One turning vector, and how many steps it has turned:
The counts run from 0 to 773.
[ 43   4  -1   8  49   7  -7 -23   2  -3 -13  -2   9  21  -6   3 -28  20
  -9  22 -29  28  38   0 -62  -8 -13 -20  18  14 -20  16   8  -2 -22  20
  -1  28  -5   5  25 -14  -4  -9 -28]	32
[ 15  28  27 -34 -23 -48  -3   0  17  -9   0   0   3  31 -13  34 -25 -32
 -27  14  18  12  11  -4 -25  -2  20  -1 -12  10   3  46  26  11  -3   3
  27  10 -13  14  13 -11   5  16 -11]	364
[ 14  21 -24  26  19  -1  -7  -1  -6 -18  -6 -24  -3  19  49   3   0  27
  19  29  -6  30  24  24 -27 -22  24  16   2  36  -9   3  31 -23   3   1
 -12  33  -3  -8  16  -9 -10  19 -37]	226
[ -5  24  -6  -1  -3 -16 -20  -3  20   4 -15 -28  11  58  16   5 -35  -3
 -26  17  -6  19  30  -8 -36   6  22  -1  -4  19  14   5  24 -16   4 -11
   7  47 -26  36   6 -19 -22  25   2]	367
[-16 -11  28 -17  35   3 -24  15 -22  31 -11   8  -6  -7  23 -11  -9 -15
 -28  17  28  30  17 -27  -3  30  29  14  16 -16 -29  -5   6   6  12  -5
 -27  16  -9  -5  44   4 -12  40 -11]	502
[-12  13 -17 -10  -3 -13 -45  25   8  24  -5 -20   5  21  16  -6 -35  -2
 -32  14   2 -15   4  -4   8   9  26  16  -1  17   7  11   2  -4 -16 -13
 -23  50 -52  25  18 -26   7  14   7]	410
[-12 -12   8 -21  34  -3  12  -3 -25  15  10  -8 -30 -14  26 -25   3  -8
 -15  19   4  -9  14 -33   1 -17  26  -9  20  -6 -30 -27   2 -14 -17   9
 -34   9 -42 -10  41 -14  34  -3 -14]	345
[  4  19  -8   4  -1 -11  17  24  19   7 -17  -4  -9   6  19   1 -37 -18
  -7  17 -10  17  25  24 -78   2  24 -13   0 -20  28   5   6 -12  18  27
  -1  23  17 -27   6 -11  22  18 -17]	379
[-28 -14 -11 -19  21 -28  -7  -7  -6  12  -3 -16 -10  25  18 -16   2 -41
  -6 -11  24   3  29 -25 -12  -1  13   5  12   2  -2 -21  35 -57  21  -9
 -13  36 -34  21  20  -1 -17   2  24]	513
[  3  28  14  -6  22 -30  10   0 -14   5  -3  11 -21  10 -16  29  -4 -61
  22 -19  37  29  27 -10   4 -14   9  15   3   9   0  32  49 -23  13  -9
  10   9 -16  -8  11  13   6 -30  -2]	516
[ 18   8  14  -7 -15 -33  15  -6  -1  -9  11  24 -12  16 -15  34  11 -32
 -15  19   1  -8  12  13 -36  -7  24   4  15   3 -31  41  26 -27  -4  23
   8  17 -12   1   2 -17  23 -48 -17]	22
[-23 -53 -21 -13  30 -19 -21 -35  -6  -8  -5  -7  -2   7  59 -35   4 -14
 -18  18   9  -3  15  11  -9   6  13  10  -5   3 -25  -4   9  12 -22 -39
 -16  19 -31  14   7   6  16  -1  -8]	399
[-34 -29  25  -8  33 -28  32   1 -17  16   6 -20 -11 -16  39 -18  -3 -21
  15   3  -5  33  23  -7  -2 -22  10 -15  -8   0 -20   8  35  -3   8 -21
 -28 -34 -11  11  11  15  22 -13 -23]	642
[ -4 -11   1 -11  58  -4 -12  22  -5  46 -20 -12  17 -22  16  -8 -28  13
  19  -5 -37  26  19  -5  -8  12   2  -7  15   0 -38  -5   7 -25  16  -7
 -18  24 -14   5  31   3  -8 -34 -29]	583
[-30  11  29 -24  14  -5  26 -22  29  16   3 -18  -2  28  40 -21 -28 -21
 -14  19   3  26  19 -22 -12  13  28   3  11   3  -6  -7   4  38   6 -34
  16   2 -22  25  17   9  20  22 -23]	448
[ 11  -4 -22 -23  16  -9 -26  -6  27 -32   3   1 -11   8  17   4  -5 -28
   2  15   7 -19  30  16 -37 -15  16  19  14  -2  -6  47  10 -16  24 -16
 -19  22 -36   6 -11 -28  -8 -20   8]	314
[ 32 -18 -10  -6  47 -27 -22  11   2  19 -11  -1  22 -16 -10  27 -50  -3
   9  -7 -11  32  24  11 -44  -3 -28 -14  -6  -1  -5  13  32   1 -14   5
  -4  23   8   5  24   3 -10 -27 -21]	581
[ -4  21 -18  12  10 -26  -7   3  -3   0 -16 -16  -4  15  39  -3 -10   2
 -10   3   2  21  12   8 -30   4  40   9   6   8  20 -47  30 -44 -10  16
  11  46   7 -13  26 -18   2  19 -32]	676
[  0  36 -17  23  10 -14 -18  -4 -19   3 -16 -19 -19  23  33   3  -6 -25
   6   6  13  22  -5   7  22  -4  34  39   9  32   1 -12  37 -28  -4 -16
  -9  40 -23   5  18 -14   2   9  -6]	14
[ 12 -12 -15  -3  24 -32 -14 -10  19   0  -8   2  -1   4   0   9 -16 -26
   2  -5   3  10  39 -11 -59 -16   5  -8  14  -1  20 -18  43 -56   9  26
 -24  33   3   2   5 -24 -15 -27   0]	173
[  2 -28   9  -1  -2 -18  14  -2   1  -3  21  29   1  -7  26  16   2   1
 -19  31   3   6  44   8 -71 -15  15 -12   4  -4 -29  39  14   4  -3  22
 -18   1  -4   6   2  -2  24 -31 -27]	233
[  4  19  25  -8   3 -45 -28  27 -25  16 -27  20   1 -15  -8  37  -4 -20
 -12 -10  26  41   4   5  -4  14  32  12 -12  -8  -5   2  39 -22  -8   4
  15  15  15 -12  20 -11 -14   2 -32]	419
[-10 -34 -15 -51  33 -35 -22   1   7 -11  13 -12  11 -16  42 -13   2 -21
 -14  19   5 -15   2   1   9  10  11  14  -3  -7 -39  32  12  21  -8 -33
 -14   3 -37  11  22   6   6   1  -6]	653
[ -2   8 -15 -17  43   0 -20  11   0   2  -4 -24 -11  10  41 -51  15  -9
 -14   8  -4   5  11 -17  13   3  24   2  32  22  22  -3  14  14 -17 -14
 -45  20  -7 -24  17 -30  13  33 -24]	551
[-23 -23  15   6 -10  -8  14 -12  21  19   9  -1   0  12  50   0 -37  18
 -20  30   4  37  38  -2 -46   1  33   0  -9   6  -9 -10  11  30   6   0
  -1  15   2  32   8  -2  11   8 -34]	237
[ -7  -8  13 -22  12 -45 -45  22 -16  21 -22  -6  11   1 -13   4 -26 -27
 -37 -12   4  16   1   3   5  11  18  -5  -9 -16 -20  24  20 -43 -29 -24
 -13  22 -31  20   1 -27  -6 -26   8]	414
[-24   3 -14  -3  19  -8   5  -8   5   1  -6  -5  -6   6  42  -9   6  -4
  22  -6  12  14  58   4 -17 -21  25  -7  12  17  -5  -6  18 -65   4 -17
  -9  20 -31 -12   8  -2  -4 -36 -23]	725
[ -8  25   7  -9  -6 -37  -5  26  22  30 -12   0  29   2  21  35 -32  -5
  21  -2   3  27  27   8  14   7  27  17 -12  23   1  22  35   5   6 -32
  17  25 -12   9  10   9  -3 -19 -47]	322
[  7 -14  33 -12  13   7   9 -21   4  14  12  38   2  31   2  -9   1 -29
 -42  20  19   4  39 -21 -38  25  17  -1  32  -3 -20  33   5  40   4  13
 -13   8 -15  -1  23   2  30   9 -10]	699
[  0 -12 -36  17  11 -31  -5  24  -9  15  -2 -21   8 -11  38  -1 -19  -1
   7  21 -43   0 -22  51  -6 -11  11   8 -16  11 -28  28  30   5 -22   2
 -12  13 -15  11  11   3  34 -19 -26]	734
[  7 -28  22 -22  51 -25  -2 -20 -19   3   4   2  12  11  18 -10  24 -11
 -24  18 -17  24   6  -7  -6  21 -10  -7  17   4 -49  35  39  34 -17  -7
  -7   0  -5  10  32  17  -1   2 -26]	696
[ 13  11 -31 -14  22 -16 -25  -1  -1  -9   6 -17 -15  26  15 -12   9 -18
 -18  14   8 -19  13 -24 -14   2  19  18  27  11   9  -6  33 -28   7  32
 -30  49 -24 -11  34 -20 -16  32   5]	763
[ 13 -16  44 -25  55 -10 -26  -3 -17  21 -13  14  -2 -27 -19   0 -16 -35
 -13  -7  12  49   9 -25   2   8   0   3  10 -19 -20  26  22  20  -3 -25
 -30   0  -6   1  16 -11   2 -12 -12]	500
[  6  16  35  -3  31  17  24   2   0  13  -6   5 -13  -1   0  -5 -24   0
 -26  25 -22  26  31  -2 -64  19  24 -16  30 -22 -33  15 -18   5  19  16
 -11  11  -6 -15   8  -4  23   0 -22]	37
[-11   2  -3  22   7   1   8  -7  -2  11 -10  20  -9   7  24   7  -2 -19
  25 -12  30  14  64   9 -35 -24  14  -6   7  18   6   7  26 -48   7  -6
 -15  15 -22 -22   1   7   9 -47 -14]	726
[-31  23   5  16   9   3  -2  12 -14  15  -3 -12 -22  24  42  -9  -1 -27
   0  15  32  27  31 -13  16  -3  28  28   8  32   5  23  38   4  28 -22
 -30  22 -25  -5  17   7  -1  40   6]	307
[  3 -17  35   5  -3 -13   8  25  -5  37  12  35  10 -13   1  22 -15 -12
 -20  13 -10  13  10   3 -19   8  20   2   3   1 -20  46  24  45 -12  15
 -16   1   7   6  10  -4  46 -25 -44]	489
[ -2  10 -39 -20  10 -18 -10  13  32 -26 -13 -22 -12  15  38  -4 -14 -20
   1   6   5 -19  35  17 -48 -13  25  -1   1  -3  39  -4  11 -41   5   5
 -13  27 -15 -22   6 -25  -5  14  -5]	720
[-17   1 -11  -2  20  -6  20  24 -12  17   5 -29 -13 -17  57 -20 -23 -14
   6  28 -18   9  -3  24  14 -12  24  10  -5  14 -16  17  22  28   9 -14
 -20  -2 -27  -8  20  16  44  16 -20]	393
